(in the rows, 128 means zero)
The rows of T fall into 5 groups, which share some directions, and each row is roughly a mix of its group's hidden directions.
T, 171 rows:
[[128 115 172 100 131 146 118 157  99 102]
 [136 127 140 107 177 123 170 107 110 131]
 [125 159 127 148 147 141 123  97  95 169]
 [162 149 161 135 101 147  97 147 149 116]
 [154 113 176 121 102 148 152 128 103 118]
 [111 129 130 118 182 121  88 148 136 112]
 [122  99 151 132 165 136 145  95 157 152]
 [102 109 109 110 146 121 183 113 125 148]
 [142 111 183 126 119 147 132 146 100 105]
 [148 120 175 146 109 130 145 121  94 101]
 [120  99 151 134 153 133 144  90 163 152]
 [154 140 126 170 138 102 134  83 141 132]
 [147 145 101 110 113 120 140 165 102 166]
 [129 120 143 150 163 101 167 119  91 128]
 [132 146 118 140  94 112 155 133 154  81]
 [128 132 149 117 121  84 131 144 142  77]
 [111 109 110 113 160 113 180 110 121 141]
 [138 103 167 157 145 122 116 150  92 109]
 [ 79 130 158 132 142 110 130  99 159 122]
 [106 127 131 146 123 127 151  74 149  99]
 [157 141 124 169 122 110 144  85 143 142]
 [135 151 129 120 119 173  90 103 150 109]
 [151 145 101 160 109 142 145  95 100 147]
 [ 98 103 154 131 157 149 104 123 142  91]
 [114 107 142  91  89 164 145 143 124 118]
 [134 141 127 115  93 155  91 141 169 124]
 [138 154 102 125  99 120 111 163  93 103]
 [ 95  89 150 138 153  98 155 138 127 122]
 [145 146 166 124 118 111  90 103 143 159]
 [131 155 120 148 138 141 126  98  91 171]
 [ 99 115 110 137  83 131 150 146 160 149]
 [ 89 130  91  92 141 133 120 161 131 137]
 [159 135 137 176 134 103 134  89 127 128]
 [169 115 115 117 117 154 109 129  96 164]
 [128 125 118 143 142 159 128  95 111 181]
 [ 99 126 126 139  73 131 137 158 150 143]
 [107 112 150  92 133 147 115 167 105 104]
 [113 129 146 174  94 104 126 149 104 112]
 [152 143 120 138 100 104 167  87 139 120]
 [126 180 143 147 143 107 134  95 103 131]
 [129 147 134 142 145 129 136  91  94 175]
 [ 90 121 118 100 141 141 112 178 119 122]
 [ 83 141 165 132 141 115 124 101 159 124]
 [118 111 161 134 132 124 126  85 172 145]
 [107 112 157 141 144 115 138  88 169 142]
 [130  84 121  97 122 130 110 164 151 105]
 [180 132 161 118 149 139 149 117 148 114]
 [148 152 112 110 117 171  82 134 124 129]
 [144 123 141 116 174 121 177 109 118 132]
 [129 118 147 105 125  93 134 151 152  80]
 [ 99 118 121  90 153 141 102 169 128 122]
 [156 115 177 153 111 132 142 118 101 110]
 [141 136  96 163 101 152 135 103 106 155]
 [131 169 125 157 130 128 143  92  99 154]
 [127 144 116 135 111 154 117  74 141  95]
 [152 153  90 156 102 143 137  97 112 129]
 [137 169 134 160 117 109 161 100 119 111]
 [149 130 149 163 141 104 110 124  88  99]
 [171 141 137 153 121  98 109 139 155 101]
 [129 124 168 131 128 121 104  87 158 156]
 [146 126  88 119 126 144 140 165  85 124]
 [155  88 133 126 134 133 124  96 131 174]
 [122  93 117 107 105 129 109 164 158 101]
 [131  98 171 149 142 131 125 149  96  99]
 [100  98 145 145 143  91 169 121 131 123]
 [155 143 121 105 126 155  85 162 117 142]
 [172 137 146 151 109 120 143  84 135 140]
 [100 143  82 106 148 124 108 146 152 147]
 [154 141 146 148  92 145  89 147 153 123]
 [107 131 119 108 178 124  90 149 142 119]
 [113 150 147 132 156 124 122 108  95 175]
 [130 122 141 114 146 157  74 162 128 135]
 [138  98 100 129  94 148 135 153 158 102]
 [ 96  97 142 149 147  96 164 118 128 114]
 [142 146 135 149 148 133 140  93  88 164]
 [ 86 109 145 129 134 135 152  93 163 134]
 [147 136 127 106 131 150  86 171 118 151]
 [123 145 100 159 163  97 109 105 150 129]
 [135 123 106 125  87 117 131 146 154  80]
 [115 118 126 131 171 109 173 111 101 138]
 [122 125 102 110 180 116 112 102 101 122]
 [157 114 178 137 100 140 143 121 103 113]
 [134  72 121 101 134 144 107 149 124 151]
 [132 111 176 143 130 133 123 151  92  99]
 [ 78 127 104 141 123 111 109 136  88 140]
 [ 99 168 148 135 123 100 123 136 151  91]
 [ 93 156 160 128 137 104 131 121 165 107]
 [110 123 138 120 140 169  93 111 141  88]
 [120 132 152 174  97 109 119 148  98 114]
 [111  85 133 105 128 138 103 165 155 120]
 [119 142 156 150 143  89 120 117 168 106]
 [164 170 105 119  95 147 123 107 134 130]
 [ 80 124  97 129  91 125 105 145 122 138]
 [135 116 166 109  93 155 156 140 104 114]
 [104 147  89 125 166 110  99 132 152 135]
 [134 113 160 104 100 148 152 146  89 117]
 [130 147 135 135 101  89 132 137 137  75]
 [128 142 162 153 129  95 109 105 168 120]
 [132 153 121 133 102 111 148 137 155  76]
 [160 118 170 158 113 127 147 101 113 111]
 [ 96 109  95 114 157 109 158 113 109 144]
 [161 143 146 151 130 127  77 129 121 100]
 [ 92  97 145 145 149 107 158 111 133 102]
 [106 135  88 126 156 110  87 147 141 145]
 [145 140 168 174 116 112 121 148 105 117]
 [135 130 115  91 105 156 117 138 176 144]
 [140 119 105 133  85 121 127 150 145  81]
 [109 117 156 106 140 142 116 171 100 102]
 [ 85 128 109 132  79 131 112 152 137 138]
 [109 133 129 147 126 125 157  78 147  93]
 [146 132  95 159 102 150 141 104 104 155]
 [161 144 145 150 126 128  72 138 119 115]
 [ 91 123 106 128 153 126 118 181 116 133]
 [116 145 173 135 165 103 118 111 103 141]
 [134 147 143 147  94 145  75 144 131 117]
 [ 85 114 149 129 133 132 146  88 159 141]
 [135 170 118 157 121 124 143  88 102 147]
 [106 180 157 135 142 105 133 140 130 102]
 [110 111 160 131 145 120 129  85 160 156]
 [ 92 106 153 134 162 147 109 126 141  94]
 [122 114 162  87 133 150 115 159 107 107]
 [122 139 133 120 128 172  99  98 149  92]
 [142 138 120 141 100 105 166  82 141 123]
 [169 141 149 139 107 140  82 145 141 120]
 [ 79 162 126 118 147 127 152 150 119 107]
 [111 109 133 104 120 117 122 153 175  92]
 [ 91 118 111  95 140 138 110 175 118 127]
 [ 77 126 102 135  95 132 107 142 115 149]
 [117 176 148 149 131  94 133  96 115 124]
 [171 135 155 131 174 124 129 111 107 116]
 [160 149 103 119 113 146 126 171 102 109]
 [110 124 115 162  83 113  94 151 128 122]
 [172 100 125 125 123 150 116 112 117 171]
 [135  90  93 123 125 160 154 126 102 151]
 [174 150 116 124 121 118 103 163  98 124]
 [112 139 113 121  90 149  80 142 151 124]
 [101 139  83 153 152 105 106 133 149 139]
 [101 119 137 149 133 119 158  85 146  94]
 [115  83 135 111 133 145 102 168 150 120]
 [118  92 138  99 130 125 119 167 160 103]
 [140 122 132 107  79 145 170 107 118 133]
 [ 86 118  81  96 124 132 129 123 142 145]
 [107 109 136 146 135  86 179 121 129 131]
 [120 105 171 100 173 113 124 139 127 137]
 [ 81 138 163 130 144 110 122  99 153 130]
 [ 69 146 131 102 139 142 144 127 108 140]
 [111 117 158  97 152 108 116 151 157  99]
 [140 156 103 121 106 127 117 169  93 105]
 [ 75 119  95 127 128 107 130 131  96 139]
 [135 125 122 132 126  88 162 158 110 167]
 [112 109 106 113 160 113 179 111 129 143]
 [184 106 124 137 118 141 113 116 123 163]
 [134 124 105  77 160 145 137 105 149 136]
 [110 121 151 120 159 161  87 152 139 110]
 [144 127  92 120 121 150 128 157  77 132]
 [157 147 114 111 115 134 107 165 113 169]
 [ 94  90 144 143 156  97 151 143 118 125]
 [162 155 114 110 114 148  96 155 120 157]
 [ 88 111 154 130 138 124 140  89 162 140]
 [152 138 124 106 129 152  85 168 118 147]
 [113 146  77 144 141 110 122 118 160 152]
 [ 92 142 137 140 138  99 147 130 161  89]
 [ 93  95 135 143 143  98 166 117 120 110]
 [ 99 117 116 153 135  95 130 130  76 129]
 [117 158 172 137 126 115 107 107 167 127]
 [161 169 127 133 119 127  98 162 108 110]
 [165 140 132 125 109 136 159  87 153 149]
 [146 156 121 163 126 133 141  93  92 149]
 [ 96  88 149 139 155  98 149 146 123 131]
 [109 120 134 151 126 105 167  84 142 107]
 [171 116  92 130 115 148 129 151  93 136]]
Here is one row of each group, with its name. Which group are the others in?
[123  99 137 102 128 123 117 168 158  91] : <143>
[179 138 162 129 144 139 143 125 160 115] : <56>
[ 86 137 102 135 152 117  98 166 124 121] : <131>
[156 140 117 108 123 135 102 173 110 162] : <107>
[144 135 162 123 109 115 104  95 154 163] : <53>

[145 137 174 168 118 119 137 143  95 124] : <56>
[ 94 122 145 147 145 102 149 105 168 115] : <53>
[120 106 165 104 132 149 118 165 102 106] : <131>
[110 136 141 127 146 171  90 118 147  97] : <107>
[161 163 103 110  94 155 109 118 127 140] : <107>
[127 131  92 123 138 133 146 171  96  97] : <53>
[157 145  99 128  99 102 156 131 108 158] : <107>
[ 93 121 110  84 137 146 106 161 138 128] : <131>
